128 stands for zero in the data rows.
Every row has a hidden score. How much higher is the second row's score than the first row's in each pair? 10 means about the same, 20 much higher and 0 much lower. The score is a weighted sum of the row's numbers plus the product of two more (or one squared), each taken from its middle value.
[183  80 110 150 156 147  55 105 145 132 148  83]
[126 112 100 129 132 151  93 114 165 101 109 121] -> 5
[144  98 139 149 113 113 119 141  91 157 146 157]
[ 89 146 122 110 113 146 113 180  86 120  87 159] -> 2
[147 116 128 136 149 111 171 118 141 137 123 135]
[122  47 115 115 133 149 143 102 161 144 121 193] -> 11
[ 98 140 132 152  81 105 130 106 152  43 129 155]
[132  91 119  55 158 145 193  91 173 107 109  89] -> 10
[133 118 154 135 115  98 162 110 120 109  95 139]
[107 118 141 135 118 129 163 106 111 121 155 152] -> 14
[127 163 165 166  97  84 150 115 120  88  88 150]
[171 175  96 120 152 145 112 192 148 188 130 138] -> 8
[121 157 141 115 133 137 133 148 142 156 119 130]
[127 165 164 147 101 111 136 112 192  85  81 171] -> 14
[130 184 119 102 135 160  87 180 126 151 142 103]
[ 95 154 127 118 119 122 143 135 115  89 108 179] -> 10
[138 150 118  73 161 149 117 186 102 145  88 139]
[137 133 145 100 125 117 116 165  51 138 118 131] -> 16
[ 70 148 128 156  98 135 104  98 203 100 131 159]
[161 110 120 140 147 150  31 161  90 153 130 118] -> 7
[137  95 125 150 126 119  84 154  81 167 158 141]
[173 129 142 140 136 112 138 119 108 147 128 133] -> 9
[103  86 118 113 150 154 152 164 109 189 180 127]
[124 149 158 111 128 104 175  96 144 109  94 132] -> 6
[124 119  99  94 163 154 125 125 167 112 161 104]
[ 86 135  93 160  96 130 124 142 153 168 194 127] -> 13
[136  97 120 145 123 121 116 204  82 147 154 156]
[106 181 135 112 127 119 118 145 130 159 102 154] -> 11
[113 126 142 186  81  97 124  61 144 118 142 128]
[118 186 152 139 101 115 131 136 141  78  61 164] -> 11
[112 187 131  92 132 151 129 158 107 156 124 124]
[117 120  78 165 126 126  93 109 135 116 219 102] -> 8
[123  95 115 128 126 127  71  98 152  41 116 131]
[183  82 137 128 158 104 176 104 181 145 116 117] -> 13
[175  89 137 111 148 135 142 100 159 153 101  63]
[105 110 113 185  83 114 159  73 154  87 166 131] -> 12
[ 82 131  97 153 125 148 118 139 133 144 162 127]
[144 139 165 125  92 110 127 108  66  89  96 152] -> 12
[173 140 150 111 176  91 113 143 122 127  75 145]
[142  48 111 128 155 142 137 102 158 142 153  84] -> 3
[ 95  94 130 127 124 138 126 101 118 123 136 141]
[131  90 136 113 140 124 190 103 150 116 123 103] -> 8
[130 116 116 115 163 140  84 147 108 122 122 116]
[183 163 126 126 105 101  94 122  89 128  97 116] -> 9
[165  89 127 138 142 139 147  96 149 123 123  86]
[138 155 114 118 157 138 105 153 152 187 103 148] -> 15
[139  58 135 143 191 144 157 131 184 151 174  91]
[169 122 155 134 125  97 136 127  78 116 103 128] -> 5
[ 95 132 121 150 127 143 187 139  75 145 188 135]
[154 145 164  92 153 110 110 128 101  89  68 111] -> 10
[106 127 117 121 122 126 126 154 106  64 102 163]
[127 168 139 133  93 121 112  91 114 114 110 115] -> 12
[126 105 122 104 137 127 153  81 163 115 141  93]
[159 148 145 123 105 121  82 111 165 129  78 127] -> 11
[177  90 152  85 174 118 131 139 126 108  81 109]
[165 141 129 116 137 121 102 131  96 157 118 121] -> 9
[107 117 155 115 118 137 142 137 109  95 110 181]
[ 97 115  90 194  88 121 185 115 103 111 176 150] -> 4
[122 128 127  79 155 159  99 162 114 136 104 117]
[165 130 155  90 149 116  86 123 131 122  72  99] -> 13
[131 137 125 122 129 131 101 166  96 150 135 146]
[118 164 118  72 135 161 107 147  99 112  80  86] -> 4
[ 73  93 110 133 114 141 121 131 137 131 136 154]
[194 101 140 124 121 107 131 125  69 163  96 166] -> 12
[127  96 132 107 125 133 123 135  84 131 107 132]
[ 82 147 126 149  78 105 112 136 100  98 101 160] -> 8
[165  99 142 164 144  90 138 106  89 150 127 174]
[187 127 131 140 122  87 130 119  87 132 115 155] -> 7
[121 180 139 182 108  89 140 100 153  62 112 156]
[119 146 136 129 123 134  93  80 135  89 144  93] -> 8
[107 167 129  83 143 143 164 119 162  90 118  77]
[132  87 108  62 172 156 180 153 191 134 124 117] -> 12
[118 144 139  94 161 122  76 163 122 165 123 144]
[125 123 122 129 151 146 151 136 149 137 158  89] -> 5
[132  98 118 118 157 155 100 174  93 165 167 107]
[196  78 153 122 150 102 172  98 133 112  82 118] -> 7
[ 77 125 132  86 138 167 178 135 181 132 115 141]
[115 102 115 146  90 132 149 135 106 120 137 162] -> 8
[196  94 141 142 167  91 142 117 122 128  98 138]
[109 157 139 147  94 106 139 119 134 124 104 163] -> 6
[ 91  62 122 107 143 155 177 135 166 124 155 113]
[115 119 117  98 154 146 172 139 160 143 160 115] -> 12
[167 101 131 168 116  95 151  69 170 111 151 120]
[ 77 101 118 179  81 112 123  87 193  74 162 178] -> 11
[ 95 153 128  80 116 162 112 166 142 152  84 151]
[161 114 127 209 118 106 126 112  80 117 152 132] -> 11
[163 126 150 153 115  86 151  87 104 122 129 169]
[117 145 100 120 175 154  60 189  74 183 155  92] -> 5
[142  83 113 135 129 120 150  99 161 109 155 124]
[139  85 115 178  97 111 206  83 179 112 171  93] -> 4
[130  94  99 110 181 141 128 132 154 145 208  74]
[162 148 142 141 119 104 116  85 156  59 104 116] -> 7
[ 88 119 126 188  49 105 138  82  95  95 180 172]
[131 135 141 181 112  74 157  87 134  67 132 153] -> 11
[117 126 105 125 142 158 120 135 165 128 152 121]
[134 176 150 143 109 122 170 103  99 134 155 131] -> 13
[112 187 100 107 126 174  83 161 181 137 139  87]
[132 182 173  99 127 118 138 155 161 123  63 128] -> 16
[114 171 103 162  90 136 121 102 150 149 190 128]
[120 157 119  91 153 141 109 171  73 142 146 135] -> 9
[140 117 127 129 148 127  73 110 137 109 105  96]
[123  82 115 154  98 133 169  79 160 107 135 108] -> 3
[179 148 157 127 124 116  82 104 125 123  85 120]
[140  77 101 107 183 157 109 149 144 176 159  78] -> 8
[111 170 114 148  97 121 120 137 126 100 118 155]
[ 94  65 104  92 151 158 168 135 124 171 131 126] -> 12
[117  76 130 131 121 141 173 145 101 152 154 138]
[ 91 113 123  86 149 151 108 150 117 126 100 164] -> 8
[103 174  98 132 163 160  63 174 128 185 175  78]
[121  77 136 107 136 155 126 138 133 147 154 142] -> 13
[ 91 117 140  73 168 140 139 153 124 145 104 116]
[182  94 118  94 182 105 128 109 146 118 103  75] -> 9
[198 114 132 118 176  91 108 126  97 101  83 112]
[118 151 133 122 106 141 159  97 105 105 143 137] -> 8
[131 108 125  91 117 134 187  95 173 102 136  88]
[111 105 122 149 108 133 122 156  75 141 126 167] -> 8
[ 95 162 131 129 132 152  77 175 115 160 117 156]
[124  53 116 152 107 124 181  92 186 100 139 150] -> 7
[144 100 153 129 130 108 129 104 132 128 120 105]
[ 74 156 121 148  84 113 112 145 136 121 133 174] -> 9
[102 116 127  93 132 132 139 121 168  67  87 119]
[108 150 112 183 125  92 143  84 189 134 169 152] -> 17
[162 148 134 117 140  99 110 110 144  72  84 110]
[136 160 166 121  85 118 105  95 122 115 111  78] -> 9
[111 121 109 130 145 144  95 159  84 168 175 142]
[129 172 144 142  84  91 138  67 133  83 118 148] -> 10
[135  94 115  98 161 164 158 186 101 210 160 101]
[106 173 146 136  90 129 185  87 130 123 182 140] -> 12
[126 151 112 183 134 128 113 150 114 198 182 113]
[ 68 114 104 162  98 143 120 130 122 123 151 148] -> 5
[116  95  92 104 153 146 127 122 168  82 132  97]
[141 137 135 106 141 150 110 188  55 153 144 125] -> 14
[ 73  75 120 126 138 151 176 107 187  94 138 121]
[161 125 157 134 117 111 116 121  85  98  85 124] -> 11
[ 99 182 143 158 107 107 132 130 140  71  89 143]
[106 148 109 104 160 172  80 149 152 130  85 111] -> 9
[121 169 143 179  78  91 124  98 154  70 104 187]
[ 64 149 106 168  98 131  90 151 121 106 129 157] -> 5
[109 121 139 114 163 148 130 173  79 169 183 121]
[116  89 139  66 143 146 204 108 173 114  98 103] -> 3
[116 171 140 143  85  92 132 116 167  65 104 177]
[165 107 118 154  93 114 147  61 169 103 154 126] -> 8
[ 69  98 103 170  99 145 112 119 170  92 162 114]
[ 81 109 139 198  72 117 142  94 117 101 136 201] -> 13
[165 112 155 139 116 114 142 101 158 141 101 103]
[134  80 124 141  96 141 153  78 152 125 146 123] -> 10
[184 114 158 136 117 137  91 117  83 130  96 151]
[145 115 150 134 131 140 124 178  58 175 115 137] -> 9
[108 113 141 118 133 134 147 159 104 168 164 139]
[170 115 163 110 140  93 157 141 132 133  79 153] -> 8
[ 79 146  98 149 102 134 134 134 110 125 125 148]
[ 92 162 125 134 103 144 165  98 133  75 159 117] -> 13
[120 201 165  98 115 146 142 137  82 102 135 115]
[130 190 138 144 105 106 162 116 122  90  77 175] -> 6
[142 126 141 149 100  98 127  79 103  84 137 127]
[116 125 133 110 134 137 108 121  99  92  99 122] -> 7
[175  73 120  48 202 157 170 173 160 165 111  93]
[124 100 128 128 120 139 125 171  75 208 178 159] -> 14
[ 83 157 137 109 123 143 134 171  85 110  90 144]
[139  65 114  64 200 167 177 167 200 196 135  89] -> 16
[130  66 130  93 154 130 171 102 180  86  90 112]
[128  74 106 129 147 136 147 113 143 150 206  85] -> 16
[ 87 110 143 120 115 131 136 156  99 139 104 149]
[113 115 134 133 130 140 140 111 164  96 116 158] -> 13
[116 123 141 142 100 141 147 112 119 108 141 146]
[ 78 115 120 103 138 147 102 159 123 150 118 161] -> 11
[ 89 147 117 133  95 117 117 152 142  86 120 164]
[140 144  88 143 156 142 125 136 148 150 158 160] -> 9
[104 180 127 114 123 148 150 151  76  91 134 108]
[119 174  97 117 111 149  42 132 209 106 141 128] -> 10
[140 142 131 124 104 123 132  84 159  82 111 108]
[ 86 157 125  78 150 153 104 162 133 160 104 150] -> 13
[130 164  97 162 129 143 107 133 144 134 129 141]
[190 146 153 103 149 117 126 136  93 169 126  96] -> 17
[ 73 175 125 146 112 130 115 157 108 114 137 137]
[109 169 174 102 122 146 185 119 118 111 135 117] -> 14
[137 154 153 105 137 126 177 124 111 124 106 120]
[112 151 107 142 112 136  96 147 145 161 155 119] -> 10
[191  99 151  89 173 108 157 126 147 137  61 140]
[107 191 119 110 157 163  81 163 149 147 108  90] -> 6
[140  86 150 133 127 108 156 129 117 132  82 134]
[163 105 139 155 112 119 122 127  82 125 129 148] -> 14
[135 107 142 100 131 146 116 122 142 177 123  92]
[ 60 129 107 147 111 160 113 122 174 121 151 130] -> 7
[146  97 122 141 138 123 129 134  92 155 139 132]
[108 164 145 132  99 103 116 125  98 100 111 151] -> 10
[156  77 132 110 145 142 134 106 172 141 124  77]
[164 103 118 124 139 141  45 120 133 144 119  82] -> 11
